In the rows, zero is written as 128.
X: rows in 3 groups, each row roughly a mix of its group's directions (one row in no group):
X (107 x 10):
array([[145, 157, 117, 126, 131, 111, 148, 176, 104, 154],
       [150, 118, 111, 148, 106, 148, 125, 100,  91, 161],
       [156, 150, 104, 127, 165, 121, 133, 165, 139, 100],
       [115,  97, 142, 164, 101, 109, 143, 140,  91, 131],
       [151, 110, 104, 137, 120,  82, 152, 161, 115, 126],
       [145, 123, 115, 127, 133, 148,  95, 107, 167,  89],
       [ 98, 127, 161, 159, 130, 166, 109, 135, 126, 155],
       [128, 103, 169, 120, 104,  86, 130, 136, 146, 107],
       [122, 114, 106, 124, 171, 101, 115, 112, 159, 100],
       [169, 130, 144, 117, 104, 134,  99,  92, 154, 128],
       [167, 112, 145, 142, 129,  93, 114, 160, 101, 118],
       [100, 105, 138, 120,  73, 109, 130, 113, 117, 111],
       [121, 104,  86,  95, 102, 112, 141, 146, 123, 103],
       [121,  99, 133, 149,  95, 106, 107, 133,  82, 125],
       [101, 114, 129, 105,  78, 127, 145,  99, 111, 139],
       [130, 109,  99, 113, 174, 130, 134,  86, 124, 117],
       [133, 124, 166, 150, 101, 151, 109, 109, 145,  93],
       [122, 132, 156, 145, 100, 135, 132,  72, 131, 148],
       [130, 136,  78, 119, 138, 110, 158, 165, 130, 120],
       [130, 145, 110, 108,  72, 145, 130, 131, 110, 154],
       [150, 141, 136, 112, 118,  91, 141, 152, 154,  87],
       [155, 103, 140, 177, 146, 102, 116, 144, 117, 123],
       [134, 149, 173, 160, 134, 134, 130,  99, 143, 157],
       [ 89, 158, 136, 136, 119, 170, 124, 104, 137, 150],
       [102, 126,  99, 141, 148, 133, 102, 163, 147, 162],
       [120, 131, 163, 131, 138, 163, 113,  83, 151, 123],
       [125, 130, 119, 129, 122, 180,  94, 134, 109, 161],
       [124, 131, 148, 133, 122, 172, 104,  83, 124, 150],
       [140, 131, 132, 101, 138, 186, 112, 148, 108, 125],
       [168, 172, 117, 115, 125, 147, 116, 159, 141, 135],
       [ 89, 138, 120,  95, 101, 107, 125, 116, 140, 164],
       [134, 104, 162, 128, 161,  99, 145, 100, 139, 104],
       [169, 110, 158, 149, 129, 103, 118, 137, 126,  91],
       [108, 164,  96, 136, 160, 158, 130, 148, 136, 148],
       [108, 131, 111, 122, 153,  92, 179, 143, 126, 124],
       [108, 139,  94, 104, 122,  93, 142, 150, 115, 162],
       [102, 132, 169, 128, 105, 153, 111,  87, 131, 128],
       [161, 107, 148, 153, 156,  93, 133, 150, 117, 110],
       [121, 106, 105,  96, 121, 102, 137, 168, 153, 109],
       [170, 143, 148, 156, 155, 102, 148, 107, 121, 128],
       [121, 110, 146, 176, 149, 128, 137, 155,  95, 139],
       [108, 153,  88, 125, 105, 139, 168, 148, 116, 132],
       [130, 165, 107, 145, 127, 124, 180, 130, 140, 150],
       [128, 130, 159, 120, 115,  71, 122, 149, 105, 134],
       [ 99, 142, 107, 111, 104,  95, 157, 157, 112, 136],
       [123, 124, 128, 142, 181, 133, 156, 137,  92, 143],
       [124, 135, 126, 127, 169, 160,  92, 102, 151, 141],
       [114, 129, 118,  95,  81, 119, 143, 105, 111, 155],
       [119, 121,  87, 141, 137,  99, 168, 142, 152, 114],
       [ 95, 147,  92, 103, 113, 149, 149, 141, 111, 151],
       [131, 156, 117, 112, 112, 168, 147, 142,  96, 157],
       [125, 121, 161, 155, 100, 157, 144, 117, 169, 122],
       [ 87, 152, 121, 135, 106, 104, 165, 127, 155, 127],
       [158, 115,  96, 126, 151,  83, 146, 152, 124, 126],
       [149, 116, 141, 135, 145,  67, 141, 142, 126, 113],
       [ 96,  93, 104, 126, 118, 141, 143,  93,  99, 118],
       [142, 142, 118, 127, 173,  87, 141, 161, 134, 123],
       [136, 122, 120, 123, 147,  62, 150, 135, 138, 126],
       [158, 108, 155, 167, 127, 142,  93, 123, 141, 109],
       [163, 101, 148, 148, 150,  93, 106, 111, 141, 140],
       [183, 107, 130, 143, 131, 114, 103, 151, 112, 115],
       [177, 112, 140, 143, 117, 113, 104, 156, 106, 111],
       [ 95, 127, 146, 136, 148, 171, 146, 120, 100, 153],
       [132, 101, 158, 133, 142, 108, 122,  96, 157,  92],
       [126, 149, 157, 129, 177, 118, 121, 147, 163, 125],
       [103, 147,  92, 150, 168, 108, 122, 146, 146, 137],
       [ 79, 143,  96, 114, 129, 141, 151, 119, 141, 156],
       [134, 135,  96,  96, 138, 121, 109, 133, 112, 178],
       [118, 127,  88, 117, 128, 108, 150, 178, 146, 131],
       [108, 146, 122, 108, 101, 173, 129, 119, 112, 164],
       [100, 133, 112, 126, 171, 147, 172, 117, 136, 133],
       [122, 131, 161, 141, 107, 177,  95, 111, 129, 125],
       [ 91, 123, 133, 113, 179, 109, 133, 110, 152, 126],
       [126, 135, 161, 171, 112,  88, 144, 138, 120, 142],
       [168, 113, 116, 146, 157,  86, 123, 136, 133, 105],
       [149, 130,  99, 118, 111, 145, 130, 170,  87, 130],
       [146, 124,  89, 113, 146,  89, 153, 156, 115, 136],
       [ 99, 159, 100, 107, 128, 167, 147, 130, 150, 133],
       [134,  91, 122,  84, 107, 139, 110, 135, 112,  97],
       [131, 108,  87, 109, 115, 109, 138, 166, 107, 105],
       [128, 122, 136, 133, 152, 122, 107,  81, 172, 139],
       [129, 139,  75,  97,  92, 121, 129, 138, 131, 140],
       [151, 118, 169, 147, 117, 141,  91, 104, 142, 106],
       [105, 101, 128, 104, 114, 101, 151,  83, 116, 130],
       [116, 120, 113, 127, 146, 167,  87, 141, 139, 163],
       [104, 138, 162, 140,  89, 146, 136,  96, 138, 151],
       [140, 120, 150, 114,  80,  90, 143, 113, 117, 143],
       [106, 142, 111,  96, 132, 119, 110, 106, 135, 179],
       [153, 142,  86, 116, 139, 131, 166, 163, 127, 132],
       [132, 158, 109, 113, 134, 169, 149, 147,  96, 151],
       [108, 128,  95, 124, 148, 101, 166, 114, 163, 127],
       [104,  92, 117, 120, 116, 101, 120,  84, 144, 109],
       [159, 108, 128, 146, 156,  92, 145, 137, 118,  92],
       [133, 135, 153, 114,  72, 110,  95, 127, 123, 121],
       [125, 121, 126, 109, 155,  80, 139, 122, 157,  96],
       [129, 125, 178, 144, 130, 152, 110,  95, 144, 107],
       [129, 155, 158, 121, 165, 129, 133, 154, 164, 106],
       [124, 166, 110, 132, 127, 127, 176, 161, 113, 120],
       [131, 116, 101, 131,  90, 162, 122, 106,  94, 145],
       [126, 111, 131, 105, 102, 157, 115, 171,  95, 121],
       [124, 117, 151, 148, 116,  76, 136,  99, 154, 129],
       [147, 162, 111, 134, 133, 150, 138, 178, 107, 141],
       [136, 124, 145, 131, 145,  80, 159, 140, 101, 154],
       [120, 147, 142, 119, 160, 126, 130,  93, 177, 118],
       [109, 135, 150, 135, 133, 189, 111, 114, 119, 143],
       [142, 140, 114, 149, 119,  88, 171, 155, 112, 126],
       [126, 123, 171, 145, 102,  93, 143, 161, 120, 122]])

which group is each row in? (one row of each group first):
[128, 129, 159, 139, 116, 175,  89, 105, 131, 133] => Q
[183, 152, 116, 126, 165, 129, 125, 147, 133, 123] => U
[141, 119, 176, 163, 121, 101, 117, 102, 122, 140] => C

[156, 129, 135, 166, 118, 122, 141, 151,  91, 160] => C
[141, 125, 104,  98, 175, 133, 113, 152, 139, 100] => C
[161, 133, 149, 135, 124, 100, 163, 156,  97, 130] => U
[133, 157, 130, 174, 137, 134, 141, 140, 114, 171] => C
[138, 135,  78, 120, 150, 102, 157, 141, 152, 125] => C
[121, 126, 167, 136, 142, 129, 125,  82, 162, 110] => Q
[136, 121,  84, 138, 138, 116, 166, 165, 120, 114] => Q
[108, 105, 126, 121,  92,  87, 109, 101, 150, 128] => U
[ 94, 135, 117, 126, 152, 153, 150,  92, 161, 136] => Q
